[[-13   2 -12   3  17 -14  -7  23  18 -10]
 [  0   4  24 -16 -22  44  12 -32  17 -16]
 [ -7 -12  18  14 -26  43  50 -41  -2  29]
 [ -6  -3  10 -34 -17  17 -26   1  18 -19]
 [ 11 -18 -23  29  -8 -27  24 -26 -42  34]
 [  5  17  12 -22  -7  15 -20   1  27 -26]
 [  4  -1   9   0 -12  11  11 -12  14   0]
 [ -1  17  16   3   4  31  12   6  30   8]
 [-18  18 -11   8  21 -14 -14  34  11 -17]
 [ 14 -13   6  12 -19   8  18 -30 -11  17]]
The bottom-right entry: 17
Read off the second smallest entry.
-41
The entry in the bottom-left corner -> 14
The smallest entry in the first column: -18
Read off the smallest entry.
-42
Read off the third entry in reading order.
-12
The top-left entry is -13
The entry just right of -34 is -17
The third smallest entry is -34
The fifth entry in reading order is 17
Read off the bottom entry of the column that holds the largest entry.
18
Read off the top entry of the column that holds the smallest entry.
18
Read off the third entry on the main diagonal.
18
Read off the largest entry.
50
Read off the entry directly below 9.
16
Read off the entry directly below the largest entry.
-26
Read off the entry just left of the largest entry.
43
Read off the second largest entry.
44
The top-right entry -> -10
The 4th entry in reading order -> 3
The smallest entry in the last row: -30
Read off the entry just left of 21.
8
The second entry on the main diagonal -> 4
Read off the entry directly below -3.
-18
The largest entry in the last column is 34

Questions about the row below.
1) Which number is the 1st entry from the left?
2) Which number is the 2nd entry from the left?
3) Which number is the 1st entry from the right?
4) Which number is the 3rd entry from the right?
5) Which number is the third entry from the left?
[-17 -47 -32  27  -6 -19 -12  20 -29  13 -29]
1) -17
2) -47
3) -29
4) -29
5) -32

W = [[31, -23, 25, -10, 16, 4, 7, -9, -25, 35, 0, -42, 15], [-6, 17, -15, 22, 9, -33, 3, -29, 38, -43, 12, -4, -1], [-18, 15, 0, -21, -22, -13, 37, -16, -6, -22, -24, -15, 45], [-15, 5, -49, 4, -17, 16, -34, 15, -23, 21, -6, -26, -11], [0, 8, -8, 42, 5, -1, 23, 18, -11, 38, 41, -9, -20], [30, 3, -10, 29, 13, -20, 12, -17, 25, 7, 54, -18, -9], [36, -11, 6, 5, 20, 2, 18, 34, -18, 28, -29, -37, -6], [-31, 2, 11, -7, -18, -11, -20, -36, 9, -51, -12, 26, -11], [-14, 4, 34, 27, 45, -3, 14, -27, 4, 18, 37, -2, 5], [-9, -11, 12, -24, 8, 22, -9, 0, -35, 37, -25, -29, 27], [52, -37, 18, -11, -8, 3, -23, -17, -13, 16, 16, -22, -20], [-33, 16, 5, -22, 14, 1, 11, -27, 16, -16, -11, 5, 56]]
The entry just left of the largest entry -> 5
What is the entry just left of 23?
Answer: -1
The largest entry: 56

Read these off the matrix that follows. Indices start at 1.
1) Read off the entry in row 1 and column 3.
2) Read off the entry in the top-left corner.
3) Read off the entry directly below the largest entry.
4) Read off the entry at row 3, column 3.
5) Read off the entry just left of -13.
6) Read off the entry just left of 56.
7) Read off the entry directly above 59.
8) Read off the minimum.
[[ 19  37  -3 -26]
 [ 36 -13 -19 -19]
 [ 44 -37 -25  59]
 [-40  -2  56   6]]
1) -3
2) 19
3) 6
4) -25
5) 36
6) -2
7) -19
8) -40

Read these off the row that follows.
1) Find the entry just right of -388.
2) Find the entry just right of the centre entry.
3) Find the entry just right of -37.
4) Find the entry just left of the largest entry.
[-37, -15, -606, -161, 573, -388, 492, -26, 585, -367, -337, -16, -960, -883, -586]
1) 492
2) 585
3) -15
4) -26

Read these off the matrix that follows.
1) Report the entry in the bottom-right corner.
2) Report the bottom-left entry.
3) Report the first entry in reading order.
4) Report the second entry on the main diagonal.
5) Report the fourth entry, reading row by row.
6) Report the entry directly below the largest entry.
7) Report the third smallest entry.
8) Report the top-right entry.
[[ 17  22  19  23  -5   7 -38  12  12  16  24 -13   8   8]
 [  9 -18   1   6  16  41  19  16  -7  -4  10  -6 -21 -11]
 [  9   6  11  15 -13  -9 -18   2   4   7  16  -7  22   2]
 [  0  40  10   6  -8 -22 -48  -1  19  17   4  -3   3  18]
 [ -4  39   5  -2   4  -7 -39   3  19  15  -4   0 -19  19]
 [ 14 -18   5  12   9  35  14  16  -7  -3  15  -8  -7 -12]
 [  0  10   1  -1   6   7  -9   4   5   4   0  -1 -14   4]
 [ -7  33   3  -4  -5 -23 -34  -6  14  11  -6   3  -3  17]
 [ 15  27  21  23  -9  -1 -45  10  15  18  24 -13  12  10]
 [  1  21   3   0  15  20 -18  12  10   8   0  -2 -32   8]
 [ 16  -6   9  15  19  51   1  25  -1   4  19 -11 -27  -7]
 [  4   1   3   4  -1   2  -3   2   1   1   5  -3   3   0]
 [ -4   6  -3  -6   7   3  -1   1   2   0  -6   2 -13   3]
 [  7  18   9   9   7  15 -23  11  10  10   9  -5 -16   7]]
1) 7
2) 7
3) 17
4) -18
5) 23
6) 2
7) -39
8) 8

Questions about the array below.
1) What is the entry directly below 16.2?
2) What is the entry just left of 0.4?
3) What is the entry just left of the smallest entry?
4) What is the largest entry?
5) What is the largest entry in the first row?
6) What is the 3rd smallest entry?
7) What is the last entry, reading row by row?
8) What is the top entry of the column that holds the largest entry?
-1.1	19.5	0.5	-22.4	-4.3	-0.2	-17.6	-2.6	-0.7	-9.2	12.8	-20.4
-9.4	20.8	-1.4	-20.0	-5.5	1.2	-15.7	0.9	-2.8	-7.2	15.1	-17.5
-13.8	-2.1	0.7	0.4	20.2	6.1	-10.6	-18.7	-20.5	12.3	-2.9	-17.4
-12.2	-4.9	5.0	-5.0	19.8	3.0	-14.6	-19.0	-20.1	6.1	-1.4	-15.9
15.1	4.7	17.3	6.4	-7.1	-19.0	7.1	-12.0	-1.8	18.4	16.2	10.2
-13.6	-4.4	1.0	-5.1	20.9	8.3	-8.7	-13.2	-21.8	10.4	-1.5	-17.5
15.2	6.6	6.9	3.2	-3.1	-17.0	-2.3	-16.1	-3.1	13.3	10.4	8.1
1) -1.5
2) 0.7
3) 0.5
4) 20.9
5) 19.5
6) -20.5
7) 8.1
8) -4.3

[[ -6 -16   6 -40 -10 -25 -12 -26]
 [ 12  22 -28  10  22 -30  -9  40]
 [  1 -24  14 -24  22 -25  36 -18]]
Which number is the largest entry in the first row?
Answer: 6
The entry directly below the largest entry is -18
The entry directly above 1: 12
Which number is the entry just left of the largest entry?
Answer: -9
Which number is the entry directly above the largest entry?
Answer: -26
The first entry in reading order: -6
Which number is the entry just right of 6?
Answer: -40
Which number is the second-last entry, reading row by row?
Answer: 36
The entry directly below -26 is 40
Which number is the smallest entry in the last row?
Answer: -25
The entry just right of 1 -> -24

Questions about the array below.
1) Find the largest entry in the first row.
2) Find the 2nd entry on the diagonal from the top-right corner.
3) Find the 5th-last entry, reading row by row.
4) Find the last entry, reading row by row.
5) Find the largest entry.
6) Find the top entry of the column that holds the smallest entry.
7) Find the smallest entry.
8) Find the entry in the top-left corner.
-5,8,0,3,-18,-2
-22,-10,-4,-21,15,-7
6,-12,-3,-1,2,13
-3,-20,-8,-6,-5,33
12,16,4,15,-18,-16
-2,2,-2,4,-21,11
-6,14,6,-3,8,-41
15,-16,-2,3,5,17
1) 8
2) 15
3) -16
4) 17
5) 33
6) -2
7) -41
8) -5

Questions about the matrix below. Indices start at 1.
1) What is the entry in row 1 and column 2?
2) What is the entry directly below -0.126?
3) What is the entry at row 1, column 3?
4) What is the top-right entry?
5) What is the entry directly below -0.063?
6) What is the bottom entry of the column that holds the smallest entry?
7) What is the entry just right of the smallest entry?
8) What is the top-left entry?
[[-0.063 -0.126  0.183 -0.014 -0.159 -0.076]
 [ 0.178 -0.164 -0.168  0.058  0.135 -0.159]]
1) -0.126
2) -0.164
3) 0.183
4) -0.076
5) 0.178
6) -0.168
7) 0.058
8) -0.063
